In the data rows, the value 500 means zero.
Each row has a hidden score. How much does it go up from the first row of each pair to the second? 20 means little or no change, 40 a big rise and 0 a big fall. The score is a weighted sum of the row's numbers plus the product of two more (or one squared), each taken from its middle value.
[690,471,635,597,464,429,524,260,356,398,397,348,742,561,806,615,759,362,483,
 729,447]
[589,607,534,424,714,467,367,458,350,360,307,528,531,399,285,692,710,372,492,
 696,559] ~ 18
[491,546,542,453,407,453,856,587,431,554,720,502,652,731,418,483,445,429,578,
 411,698]
[460,313,538,485,498,604,643,417,781,471,729,391,420,429,556,185,392,760,544,
 304,428] ~ 25
[443,662,425,832,329,0,529,458,679,607,478,556,445,467,630,391,568,551,392,
 381,324]
[501,468,436,608,503,570,721,479,327,371,364,546,588,615,499,801,396,476,548,
 724,613] ~ 18
[547,786,426,433,456,310,499,789,198,577,387,618,761,555,416,634,317,531,837,
 458,400]
[630,643,588,451,456,377,591,415,575,488,538,554,482,520,326,513,458,339,515,
 718,783] ~ 32
[494,376,571,282,715,575,254,361,255,508,282,407,514,198,715,590,499,527,551,
 606,437]
[661,662,624,413,500,416,733,663,686,522,761,543,405,805,499,567,710,451,498,
 472,463] ~ 36
[441,629,232,501,526,535,576,793,670,505,630,720,358,723,347,536,467,380,457,
 324,530]
[484,419,380,456,536,469,783,820,563,471,447,612,265,656,267,821,469,640,586,
 342,571] ~ 16
[597,749,522,601,292,465,572,449,463,474,515,660,496,520,397,523,638,238,516,
 781,519]
[398,277,477,654,549,202,454,602,724,613,479,568,609,529,460,340,628,420,311,
 236,230] ~ 22
[530,472,465,266,552,497,505,496,346,519,234,609,619,422,621,525,346,488,578,
 621,347]
[523,401,740,415,471,832,233,361,342,446,565,272,572,350,752,533,332,412,503,
 638,358] ~ 31
[371,421,504,576,561,112,365,687,554,513,581,550,505,432,381,523,486,600,376,
 361,413]
[556,357,498,811,449,342,466,608,690,561,731,420,634,730,597,445,578,410,414,
 349,529] ~ 23
[471,488,700,248,410,505,194,376,407,563,651,256,282,210,615,50,613,726,492,
 498,515]
[434,532,784,80,451,751,262,442,452,598,349,453,250,287,415,167,485,613,347,
 466,458] ~ 31
[509,686,474,590,377,492,786,465,446,468,561,547,438,454,542,510,607,574,576,
 602,590]
[330,666,277,823,383,280,573,488,367,486,514,539,331,654,529,362,584,660,481,
 553,581] ~ 21
[454,322,390,570,507,392,350,668,561,490,590,519,453,499,414,384,511,445,511,
 114,396]
[556,530,285,668,661,340,384,666,515,442,473,538,469,660,296,332,521,476,454,
 409,328] ~ 27
[503,692,422,466,574,394,571,727,524,429,426,740,376,772,154,803,540,496,648,
 422,344]
[471,358,451,532,581,572,427,534,330,477,441,587,485,488,452,693,263,467,477,
 480,568] ~ 16
[381,527,449,695,247,746,501,266,495,399,463,276,421,605,666,480,677,641,411,
 533,664]
[602,323,544,426,869,542,207,467,333,378,677,346,566,165,596,358,415,549,570,
 595,448] ~ 14
[486,534,574,527,410,408,392,595,431,575,514,464,480,449,530,571,616,739,415,
 311,499]
[517,594,679,706,460,442,390,250,484,480,545,411,753,178,746,420,808,507,456,
 700,393] ~ 8
[700,602,498,301,415,755,345,259,419,417,550,346,637,393,527,205,203,241,657,
 723,492]
[547,794,324,529,519,478,561,672,463,496,518,567,486,639,410,586,545,287,635,
 640,497] ~ 14
[404,704,170,495,568,684,541,473,436,409,514,530,589,679,506,568,526,437,656,
 721,509]
[571,652,330,367,523,550,729,789,596,478,444,785,491,626,169,564,352,473,674,
 644,568] ~ 21
[630,464,758,207,283,621,321,364,595,609,568,358,269,412,520,204,438,572,501,
 459,589]
[253,544,209,958,601,230,369,686,527,453,436,503,495,678,486,559,624,611,251,
 260,470] ~ 29
[518,443,718,430,263,592,349,365,437,575,577,190,302,197,760,348,742,924,458,
 450,492]
[475,629,766,451,311,693,421,371,670,584,505,287,416,449,657,423,583,514,534,
 617,452] ~ 25
[362,504,119,742,610,391,399,533,686,480,618,628,525,735,293,468,653,478,389,
 228,438]
[472,768,636,530,433,494,427,341,372,501,435,318,474,385,568,447,652,379,383,
 572,565] ~ 14
[270,421,431,876,703,460,216,506,503,573,381,489,363,346,620,584,629,596,385,
 340,431]
[408,466,405,605,395,437,654,703,800,643,642,567,540,764,523,425,525,499,403,
 312,347] ~ 22
[538,536,573,438,389,379,808,640,483,599,447,739,617,626,620,777,537,505,553,
 355,389]
[449,471,630,471,412,460,281,338,395,479,719,244,532,360,829,394,499,942,487,
 423,413] ~ 27
[635,427,722,377,628,643,413,358,396,498,380,341,574,270,603,283,571,330,496,
 595,548]
[550,437,592,530,290,443,428,476,513,721,441,545,538,527,605,598,692,770,550,
 321,229] ~ 17
[401,466,273,500,661,543,618,602,449,342,543,708,526,591,255,439,565,288,468,
 634,480]
[551,423,628,233,643,645,132,316,520,570,610,359,222,249,707,457,529,685,417,
 481,504] ~ 22
[357,221,515,624,465,231,309,456,739,461,322,447,510,494,437,425,683,628,447,
 278,499]
[570,729,392,438,593,617,429,610,567,483,423,719,502,625,258,720,477,229,612,
 567,631] ~ 26
[363,583,413,824,643,216,564,638,602,495,272,737,353,490,260,654,563,459,324,
 390,487]
[390,327,649,399,377,430,328,338,281,543,474,305,219,238,687,301,607,540,490,
 529,498] ~ 15
[576,396,804,249,430,606,456,479,730,735,567,540,263,388,646,563,500,837,527,
 203,334]
[386,521,525,632,608,321,523,779,757,392,464,599,501,631,442,583,533,588,286,
 169,439] ~ 25
[554,393,659,517,554,392,695,599,367,376,537,351,780,517,716,663,748,321,460,
 760,641]
[532,722,383,450,91,434,730,265,600,527,574,513,447,463,435,420,691,377,506,
 703,492] ~ 24
[598,410,698,547,608,408,580,420,481,542,422,481,746,706,554,700,565,433,533,
 662,601]
[621,661,368,342,348,541,547,747,438,539,723,581,444,560,380,473,504,590,571,
 406,432] ~ 19
[641,723,514,364,450,479,557,722,439,619,387,637,514,608,452,697,368,519,735,
 380,336]
[472,504,535,340,538,571,462,445,406,452,331,645,621,403,416,507,299,533,552,
 625,409] ~ 20
[480,605,342,351,234,301,874,673,568,512,669,606,508,778,474,522,334,396,652,
 573,595]
[571,502,474,578,520,659,559,338,416,460,475,661,516,458,394,348,716,429,484,
 714,549] ~ 19
[495,503,562,521,616,508,581,504,639,428,398,589,693,493,461,544,353,300,624,
 677,469]
[588,378,637,431,573,420,574,587,469,519,344,585,833,511,514,657,352,490,488,
 463,423] ~ 12
[572,525,875,451,351,589,291,384,593,621,574,351,467,343,725,537,607,791,493,
 426,411]
[511,634,457,386,437,602,477,467,421,367,435,421,324,411,350,448,509,612,545,
 548,784] ~ 17
[436,716,448,560,704,462,570,651,424,517,160,600,386,646,414,748,621,506,385,
 524,553]
[415,328,653,403,427,354,494,409,477,604,370,393,566,454,658,576,449,422,459,
 408,586] ~ 15
[513,393,401,531,538,370,545,791,837,641,654,753,455,780,347,655,591,469,585,
 235,389]
[629,461,584,343,435,669,634,419,331,535,590,314,785,532,439,367,242,292,573,
 803,568] ~ 23
[551,551,522,521,354,419,596,754,690,527,583,500,395,470,520,585,653,808,636,
 294,351]
[431,574,511,637,530,436,411,541,348,471,293,577,440,563,413,581,829,516,379,
 530,499] ~ 23
[309,466,426,738,467,584,614,484,560,470,551,411,484,664,350,484,365,605,511,
 402,601]
[482,529,616,271,685,622,343,469,318,377,389,418,495,231,497,372,303,586,493,
 491,522] ~ 14
[687,453,607,551,680,803,441,521,347,425,361,578,473,514,456,759,621,430,584,
 738,543]
[333,299,528,324,504,392,431,702,346,410,431,513,398,515,459,515,427,718,400,
 327,513] ~ 18
[575,314,588,554,607,377,435,621,738,482,566,451,400,544,446,535,581,382,327,
 384,618]
[542,415,799,338,484,508,163,243,265,518,648,248,388,299,702,292,573,736,576,
 407,417] ~ 16
[262,474,537,683,482,409,615,455,514,482,424,471,510,487,442,365,502,579,288,
 408,643]
[471,478,313,660,450,285,585,431,506,555,442,646,749,549,456,691,481,436,524,
 532,375] ~ 17
[475,359,593,620,729,365,366,712,540,406,550,525,273,492,447,632,696,507,212,
 479,637]
[487,512,729,438,463,592,451,369,600,575,563,284,414,402,517,509,402,923,554,
 319,609] ~ 24
[491,378,729,286,677,740,210,322,205,394,322,388,362,224,524,677,327,495,443,
 609,411]
[683,495,554,365,657,457,877,740,589,557,522,511,659,780,421,665,430,539,734,
 452,356] ~ 28
[622,667,238,383,537,612,721,651,602,395,466,571,449,870,281,634,495,271,572,
 674,496]
[375,535,324,755,599,417,617,511,536,503,627,752,767,509,405,589,223,510,496,
 375,536] ~ 16
[484,669,402,397,267,437,700,576,662,475,724,477,386,489,469,356,160,374,614,
 545,640]
[408,256,624,204,356,542,558,540,719,554,583,508,272,501,315,366,253,431,594,
 544,608] ~ 28
[508,460,300,502,460,449,621,780,703,431,595,605,299,729,316,515,442,480,378,
 296,522]
[376,652,674,562,281,405,436,362,435,568,415,476,475,481,591,377,400,613,573,
 567,597] ~ 11
[583,557,460,501,410,429,650,532,452,487,566,524,484,626,627,434,391,347,495,
 594,649]
[479,490,550,460,142,430,492,190,568,686,671,406,434,402,682,314,603,307,508,
 565,449] ~ 27
[571,330,559,290,671,720,278,328,254,434,224,285,606,205,662,503,462,468,524,
 545,431]
[466,527,226,521,606,473,511,794,598,333,474,536,273,722,210,439,444,398,475,
 450,549] ~ 28
[517,311,506,504,534,406,406,594,683,445,474,435,532,555,539,503,373,463,441,
 331,504]
[444,608,300,587,580,534,587,469,398,570,485,565,804,544,446,664,617,312,563,
 665,337] ~ 17
[514,529,509,640,730,643,702,490,378,411,489,434,374,742,435,731,545,554,490,
 613,578]
[258,406,294,851,596,433,344,547,687,574,568,654,504,509,390,428,426,405,348,
 231,565] ~ 15
[630,390,813,409,429,744,387,474,607,641,664,178,502,477,703,538,552,671,577,
 396,512]
[491,622,386,598,153,222,641,710,592,555,710,301,583,758,569,526,405,317,462,
 450,533] ~ 18
[537,518,372,434,524,410,513,603,505,408,265,662,651,368,488,513,387,153,547,
 454,459]
[573,547,564,242,519,488,504,489,269,549,327,676,636,347,503,453,269,337,652,
 471,364] ~ 23
[476,392,473,545,325,721,455,370,615,576,719,326,532,539,829,501,671,347,530,
 494,379]
[426,505,320,739,545,459,522,465,930,405,642,503,521,565,539,378,704,539,355,
 314,408] ~ 24
[577,565,512,291,697,672,667,711,543,400,344,718,458,561,359,803,635,464,708,
 574,584]
[527,357,479,351,275,616,288,430,320,577,803,334,628,499,715,160,452,662,407,
 465,451] ~ 31
[452,468,240,577,466,597,623,733,840,463,623,686,388,624,305,458,720,634,484,
 273,440]
[525,380,379,475,628,243,305,760,487,502,696,575,277,459,475,552,532,685,460,
 197,424] ~ 14
[576,473,370,510,654,517,501,377,261,341,377,556,522,287,371,596,569,511,543,
 742,645]
[538,773,345,495,604,372,296,640,453,629,529,604,334,525,496,653,587,606,592,
 416,381] ~ 26
[232,652,322,629,448,397,411,407,586,424,358,576,341,460,465,533,559,415,355,
 466,493]
[483,697,297,469,518,552,615,294,468,412,485,526,523,589,465,549,313,357,583,
 720,517] ~ 25
[659,708,619,344,599,772,507,411,455,474,391,635,435,589,635,659,856,465,522,
 745,434]
[481,518,542,348,271,445,350,414,502,608,500,381,425,291,708,316,558,712,334,
 568,571] ~ 21
[477,602,543,672,302,283,701,664,723,516,700,618,504,627,435,531,536,525,398,
 274,397]
[392,443,395,614,544,659,266,145,533,582,510,421,701,403,850,341,520,569,498,
 461,474] ~ 13
[622,304,726,534,832,640,349,376,257,454,289,357,574,314,680,608,626,648,569,
 689,762]
[385,368,720,568,493,525,312,338,629,567,600,248,507,504,608,434,576,560,323,
 604,560] ~ 32
[454,531,321,419,355,517,325,670,604,614,855,536,268,547,414,117,208,427,454,
 351,515]
[594,592,373,429,783,612,486,505,352,323,184,566,373,220,335,629,721,378,651,
 751,584] ~ 10
[654,501,646,531,527,520,639,391,364,527,497,454,709,531,670,814,511,193,468,
 637,549]
[546,349,659,629,587,698,256,212,471,431,465,208,342,353,825,496,638,772,539,
 635,471] ~ 16
[474,681,519,413,386,631,370,417,590,528,398,367,297,433,614,603,634,592,501,
 613,627]
[517,499,571,364,756,701,479,520,373,453,241,567,673,249,429,550,426,351,628,
 610,431] ~ 18
[503,407,513,336,315,526,363,548,689,576,521,498,247,391,424,347,579,615,468,
 580,589]
[464,756,402,548,658,387,668,507,328,320,364,705,365,516,394,636,601,350,546,
 738,574] ~ 23
[498,650,290,616,381,424,457,498,443,505,472,578,274,570,371,556,503,379,448,
 531,579]
[714,702,441,443,494,554,521,561,609,472,475,511,506,657,443,475,536,333,614,
 595,407] ~ 24
[468,759,384,538,321,533,701,432,354,442,513,656,506,466,305,602,560,309,603,
 633,636]
[588,548,390,393,445,560,615,731,584,449,594,660,472,727,373,544,292,411,614,
 459,444] ~ 28
[610,592,514,477,479,403,516,530,547,567,628,495,511,539,429,588,399,608,587,
 400,449]
[403,442,474,419,328,546,513,458,476,394,493,427,313,417,414,446,191,644,533,
 468,636] ~ 17
[450,580,478,563,453,234,538,657,530,585,468,495,526,640,558,549,411,230,541,
 290,364]
[458,433,231,699,525,454,498,619,986,448,543,695,427,623,264,494,712,513,373,
 450,311] ~ 17
[430,241,594,727,643,283,514,694,519,533,374,525,572,634,502,598,399,538,376,
 241,390]
[436,478,483,684,482,253,468,667,692,526,537,460,335,625,334,350,604,279,239,
 323,553] ~ 22
[484,308,555,470,316,566,550,477,825,539,672,508,296,440,517,342,748,612,419,
 319,418]
[269,564,185,896,679,258,401,540,706,552,546,623,526,498,299,563,469,535,292,
 210,554] ~ 31
[403,385,761,193,439,497,310,407,482,728,390,401,439,318,811,328,511,734,434,
 394,513]
[561,493,562,393,480,582,596,546,534,639,564,484,515,463,201,485,357,618,608,
 426,515] ~ 34
[525,235,479,350,389,802,308,393,399,587,684,231,444,306,622,125,278,753,552,
 503,505]
[303,285,286,537,470,424,305,445,460,498,463,409,572,367,389,223,291,269,443,
 359,414] ~ 18
[483,571,327,679,728,549,396,365,463,480,444,481,670,383,559,628,711,419,494,
 733,404]
[401,477,233,860,581,307,514,438,538,583,646,689,704,586,561,529,487,434,464,
 414,533] ~ 18
[533,451,389,581,575,334,604,757,356,465,535,517,259,729,343,525,399,642,353,
 367,565]
[505,253,753,338,498,395,284,381,237,553,203,529,638,444,683,651,598,358,470,
 430,420] ~ 9
[428,489,733,456,237,454,366,476,770,689,610,445,293,361,316,274,427,636,525,
 425,589]
[546,286,643,299,737,628,515,542,379,329,507,333,259,319,564,697,525,598,555,
 553,688] ~ 17
[366,236,440,686,464,620,402,337,667,668,583,337,554,537,513,345,301,618,218,
 361,631]
[557,773,412,663,566,445,573,428,228,443,297,596,553,546,519,515,582,307,706,
 727,555] ~ 3
[521,486,639,585,402,440,699,587,640,626,532,460,682,682,708,634,624,343,394,
 528,562]
[321,461,461,755,891,272,309,626,600,502,423,631,448,449,586,667,543,553,300,
 233,438] ~ 23
[278,195,528,470,724,437,376,580,417,496,378,463,431,382,448,492,375,615,368,
 345,410]
[522,497,308,469,488,533,682,563,604,471,501,801,484,408,113,500,408,249,386,
 523,432] ~ 24
[522,751,454,635,287,458,595,441,665,592,577,532,360,552,433,375,463,275,380,
 412,518]
[598,448,886,469,430,495,424,499,683,680,496,340,528,418,548,331,473,597,513,
 322,497] ~ 18
[565,379,799,364,406,593,195,358,472,493,653,317,541,423,559,324,384,781,397,
 454,526]
[584,284,787,475,587,482,404,432,419,493,402,396,546,473,726,475,492,522,434,
 389,480] ~ 11
[626,597,363,594,502,670,611,663,848,545,771,566,443,698,507,635,597,524,553,
 584,399]
[535,868,401,588,575,313,549,553,276,438,386,598,645,463,353,887,518,382,687,
 562,394] ~ 15
[438,511,286,498,483,423,608,514,318,421,520,600,450,540,621,620,453,691,551,
 409,586]
[654,762,427,555,246,369,748,402,556,589,681,386,714,887,616,649,372,224,561,
 539,519] ~ 37
[596,436,692,464,554,667,419,476,198,420,467,249,666,334,696,404,413,720,613,
 509,509]
[325,525,410,481,266,483,441,385,436,452,447,356,291,360,602,371,337,610,471,
 601,615] ~ 20
[528,303,318,362,602,603,791,740,762,548,398,563,379,684,250,584,428,586,454,
 275,559]
[512,475,333,459,520,626,425,342,321,521,464,408,736,429,786,519,399,355,355,
 617,538] ~ 16
[694,514,743,493,435,705,298,239,343,493,542,312,484,208,713,424,477,679,614,
 616,434]
[424,396,434,409,672,911,375,339,457,397,453,339,623,414,780,619,537,181,342,
 569,453] ~ 21
[490,586,304,470,644,648,436,550,324,346,378,511,472,404,462,479,673,542,543,
 542,421]
[556,569,707,693,514,393,557,284,356,442,434,328,705,571,711,546,273,329,460,
 760,532] ~ 35
[603,506,755,440,744,678,511,468,467,386,444,300,413,483,368,469,393,384,409,
 731,767]
[449,533,567,677,436,278,648,455,570,699,578,517,583,396,590,602,767,614,576,
 478,461] ~ 4
[531,596,518,676,648,524,701,530,323,438,294,589,563,604,431,606,418,481,546,
 801,507]
[389,407,753,373,374,431,477,382,401,626,480,273,467,544,883,398,288,729,436,
 329,475] ~ 16
[502,422,634,407,0,317,528,298,501,603,613,201,409,498,668,294,294,360,399,
 446,566]
[419,385,689,198,625,754,303,309,284,471,418,259,492,278,630,388,264,642,481,
 611,534] ~ 16
[562,852,394,374,460,417,585,513,505,610,491,503,523,520,359,356,550,416,768,
 521,456]
[455,772,488,584,434,833,432,279,455,491,398,284,307,426,639,589,513,587,518,
 725,730] ~ 24
[515,499,511,404,620,637,371,656,647,440,413,548,494,519,369,633,405,225,537,
 678,577]
[350,422,463,651,617,342,591,640,389,379,460,480,441,496,564,458,507,620,452,
 381,637] ~ 10
[490,375,291,577,540,421,467,662,622,351,356,692,443,658,246,543,498,438,533,
 496,447]
[395,279,597,425,312,367,534,451,552,651,572,387,534,546,815,225,432,624,499,
 245,376] ~ 15
[576,507,540,259,521,572,508,584,483,545,527,473,520,500,396,528,482,416,602,
 400,444]
[337,476,295,689,719,481,438,566,571,586,485,638,623,613,590,606,291,475,385,
 399,531] ~ 22
[267,636,329,473,362,382,546,579,568,425,524,666,215,565,340,450,542,595,384,
 414,677]
[511,677,388,430,540,423,678,650,334,455,376,703,488,621,226,629,389,505,650,
 448,446] ~ 19
[524,830,182,156,504,543,740,707,427,472,454,682,259,679,24,573,328,381,559,
 545,548]
[432,590,419,318,388,274,640,669,444,536,365,683,588,604,395,598,514,246,669,
 414,356] ~ 13
[520,571,431,365,487,480,561,696,504,439,673,461,532,602,356,525,340,674,617,
 294,487]
[487,578,474,477,324,364,694,563,642,580,563,623,549,684,418,562,572,505,591,
 442,456] ~ 15
[415,635,323,464,283,349,769,801,533,580,497,768,297,695,506,632,416,331,503,
 406,422]
[584,579,453,558,803,578,682,621,452,316,309,731,543,622,350,684,564,398,515,
 568,593] ~ 24
[653,505,386,587,571,523,593,339,509,455,485,581,668,439,340,454,727,353,598,
 651,338]
[561,892,507,503,293,444,620,658,249,447,380,616,652,773,458,774,624,429,752,
 445,407] ~ 11
[436,486,498,223,397,654,376,523,537,423,388,399,213,396,481,471,491,649,521,
 425,608]
[620,542,431,307,609,583,716,730,418,514,429,862,481,571,349,785,327,278,719,
 507,541] ~ 20
[431,537,543,776,388,292,752,547,586,596,697,654,620,763,685,743,746,647,352,
 356,560]
[393,515,454,428,298,562,522,465,581,483,520,415,334,433,540,288,428,723,483,
 466,521] ~ 22
[483,345,545,315,480,305,362,545,592,696,752,472,228,195,339,272,596,589,325,
 354,540]
[553,376,747,482,442,662,448,304,847,448,614,268,525,403,711,305,667,786,503,
 528,400] ~ 23
[668,704,505,503,657,662,263,420,291,420,576,267,574,478,678,470,529,571,585,
 576,376]
[479,397,149,352,592,617,758,635,494,374,445,762,441,568,246,552,490,341,662,
 648,565] ~ 10
[587,655,766,336,226,593,246,118,363,416,538,142,303,300,718,307,724,721,509,
 658,417]
[529,440,545,441,621,599,477,585,564,317,463,478,408,464,325,456,368,608,441,
 513,595] ~ 25
[583,392,543,388,455,635,221,391,390,401,644,175,295,251,555,167,341,451,623,
 559,525]
[523,298,635,343,372,239,801,665,464,680,381,615,631,631,467,621,370,520,534,
 299,383] ~ 15
[522,614,432,515,329,370,442,634,596,537,694,432,462,451,280,292,396,318,608,
 327,490]
[427,564,352,835,489,552,549,396,603,553,621,468,678,815,455,710,663,375,357,
 572,445] ~ 26
[639,568,582,366,525,559,659,648,599,446,542,614,501,586,414,445,447,501,641,
 547,382]
[693,643,542,413,582,474,703,557,588,569,633,675,558,817,383,737,641,506,666,
 540,468] ~ 23
[516,433,650,288,316,561,613,492,898,591,572,519,310,537,393,298,149,495,402,
 283,465]
[477,543,380,469,497,470,648,499,489,534,506,633,616,465,400,343,444,363,567,
 445,399] ~ 8
[445,282,443,284,453,614,455,419,457,577,441,501,502,478,546,399,366,564,528,
 574,540]
[521,299,571,454,509,288,712,537,462,724,461,688,665,720,566,525,183,453,349,
 322,497] ~ 27
[422,744,117,516,583,569,568,564,386,483,538,655,766,593,411,615,311,175,648,
 696,403]
[283,301,321,620,479,435,445,822,571,565,609,720,513,606,460,499,527,290,431,
 320,343] ~ 17
[553,281,431,535,609,704,318,305,372,473,518,439,662,603,711,626,574,251,530,
 704,440]
[379,582,293,681,431,378,524,535,697,565,496,684,413,732,265,654,329,497,462,
 280,508] ~ 27
[440,354,610,536,296,394,514,376,560,479,609,235,500,496,692,356,408,440,512,
 494,713]
[448,562,589,519,552,405,460,199,269,544,351,424,659,222,693,384,474,435,436,
 728,670] ~ 12
[561,630,453,428,415,460,663,698,687,551,546,643,522,676,478,665,610,547,462,
 375,478]
[608,559,508,397,340,402,763,614,609,422,578,665,479,549,288,430,453,266,538,
 557,739] ~ 18
[295,507,443,655,771,418,526,555,576,410,317,447,441,539,418,543,444,687,297,
 373,551]
[462,356,410,722,620,507,668,609,707,507,681,536,609,595,477,504,789,612,449,
 473,376] ~ 12
[364,552,418,776,594,393,442,512,575,438,427,486,491,516,559,545,461,491,423,
 365,589]
[490,607,334,380,401,340,560,502,283,568,271,681,546,400,489,552,467,327,537,
 533,500] ~ 10
[493,643,658,622,676,497,668,492,384,461,380,597,557,500,394,727,516,629,487,
 721,590]
[443,597,340,566,538,858,396,160,259,293,463,212,577,441,582,506,498,681,411,
 711,649] ~ 38
[462,570,568,445,660,802,193,343,398,505,503,283,511,349,858,534,679,600,542,
 641,506]
[604,547,596,412,388,645,538,459,709,658,604,399,395,569,581,449,642,697,516,
 275,429] ~ 26
[581,399,520,418,571,385,575,613,380,387,699,605,472,264,342,425,414,603,637,
 581,503]
[599,464,382,405,416,701,204,258,353,455,438,255,627,351,654,352,577,461,528,
 640,419] ~ 20
[551,509,625,482,637,505,363,371,354,483,402,293,643,351,592,487,363,535,724,
 500,536]
[502,464,614,347,406,401,464,430,376,577,463,307,591,328,774,537,426,546,424,
 446,554] ~ 11
[218,340,261,625,590,597,575,599,495,564,679,696,602,712,439,626,297,640,397,
 353,604]
[442,485,602,663,580,458,433,478,654,534,435,390,380,548,455,478,455,580,263,
 401,682] ~ 13
[490,618,448,217,454,775,580,418,436,607,373,631,512,359,182,480,262,299,660,
 618,510]
[392,340,535,628,567,375,505,685,535,499,757,557,597,365,363,314,232,622,504,
 197,513] ~ 18
[546,484,374,570,593,261,299,784,662,531,724,626,468,430,265,387,391,483,431,
 158,401]
[593,454,389,436,560,460,487,572,326,484,572,570,624,496,408,476,450,287,481,
 655,398] ~ 17
[478,550,277,386,501,413,698,754,555,388,565,728,386,734,22,640,367,401,480,
 510,562]
[651,555,467,347,817,617,533,646,248,397,398,552,673,563,372,627,412,523,760,
 714,516] ~ 13
[501,705,499,517,228,593,639,488,472,459,623,542,489,695,589,427,661,257,653,
 634,436]
[429,738,72,472,516,427,622,700,534,385,502,547,328,691,241,419,349,377,517,
 476,630] ~ 22
[502,152,748,314,493,492,390,534,447,500,658,292,397,195,658,86,540,677,585,
 448,608]
[648,603,526,356,607,638,655,519,630,278,423,601,586,581,393,622,492,245,710,
 775,444] ~ 39
[574,680,660,489,272,446,338,480,547,522,526,421,359,665,525,451,550,464,566,
 468,462]
[701,416,541,539,613,566,572,285,644,420,454,463,641,405,390,377,714,335,613,
 803,503] ~ 30
[486,133,412,566,788,801,428,442,418,355,447,528,572,514,580,649,512,271,515,
 751,547]
[557,406,540,315,461,400,729,764,437,613,604,601,554,537,420,595,465,602,696,
 249,369] ~ 17
[425,476,334,792,618,504,429,485,461,540,571,611,655,581,583,637,551,625,424,
 328,408]
[432,493,477,720,487,494,247,300,641,669,595,410,423,447,548,400,568,406,352,
 314,578] ~ 16
[438,555,452,717,664,296,361,554,426,399,313,598,432,432,413,605,583,705,358,
 537,659]
[434,553,546,699,230,263,395,474,668,499,516,601,386,517,546,316,652,443,519,
 327,375] ~ 16
[582,502,514,592,572,601,306,351,395,445,376,522,442,173,638,562,793,578,512,
 825,396]
[571,457,546,369,665,523,488,618,617,375,405,547,531,478,246,387,360,456,510,
 512,390] ~ 34
[562,629,283,622,466,692,483,403,380,311,424,436,673,448,613,546,578,406,454,
 742,596]
[695,579,607,335,724,705,410,398,290,351,365,445,441,258,526,399,458,438,609,
 810,456] ~ 21
[475,411,510,531,352,618,504,395,685,446,661,459,396,359,582,342,673,787,484,
 462,354]
[591,486,585,499,537,304,566,681,459,569,487,729,754,482,330,693,393,504,672,
 399,422] ~ 18
[426,488,532,455,577,565,501,586,539,388,301,471,373,527,584,539,397,773,514,
 464,640]
[451,635,454,403,311,375,823,574,683,623,593,907,422,670,224,454,529,392,524,
 467,371] ~ 23
[497,847,461,573,422,664,667,420,456,385,478,474,329,512,508,561,652,666,559,
 602,430]
[470,659,620,346,319,498,322,263,414,618,417,396,454,285,678,352,350,658,348,
 500,507] ~ 22
[485,782,533,518,417,346,675,456,544,655,589,537,454,602,465,435,694,653,502,
 564,470]
[641,514,461,433,688,514,469,564,403,584,470,632,527,375,388,703,417,264,442,
 578,460] ~ 24
[404,385,263,849,555,429,413,383,722,535,511,450,732,623,614,527,652,430,360,
 235,316]
[485,521,474,486,308,444,870,699,514,455,651,619,417,633,384,667,593,358,441,
 509,594] ~ 15
[610,705,575,567,685,396,362,315,233,405,201,546,620,349,545,430,563,604,352,
 832,496]
[455,399,412,491,325,595,888,790,725,444,708,688,419,682,202,424,450,601,578,
 469,552] ~ 20
[464,451,428,601,427,324,441,701,501,531,502,497,688,660,520,515,554,444,403,
 240,424]
[409,551,461,582,642,346,579,678,319,450,372,555,326,562,481,732,662,571,505,
 576,544] ~ 16
[416,378,496,706,446,275,491,527,708,534,480,480,462,428,545,544,770,493,376,
 413,475]
[443,575,567,704,405,192,551,712,714,539,581,495,297,748,332,463,475,451,372,
 332,802] ~ 27
[225,248,397,999,774,226,402,697,785,564,380,634,510,615,485,573,704,590,182,
 239,518]
[387,291,600,317,595,494,362,478,442,526,478,461,286,237,612,514,638,801,265,
 396,500] ~ 19
[623,647,369,296,544,563,486,480,324,412,458,531,642,552,581,594,384,330,714,
 664,358]
[576,434,551,251,292,520,383,456,656,679,564,397,202,443,274,316,321,415,511,
 261,473] ~ 31
[565,669,428,561,462,546,396,241,215,485,298,423,614,387,541,310,496,104,553,
 788,456]
[562,544,360,251,556,635,723,628,415,451,495,569,496,642,284,473,225,588,705,
 403,508] ~ 19
[422,527,350,595,570,320,468,507,610,558,517,471,538,584,562,364,468,626,412,
 218,485]
[462,254,706,613,651,305,575,637,540,503,325,541,644,547,616,647,450,531,258,
 223,413] ~ 21
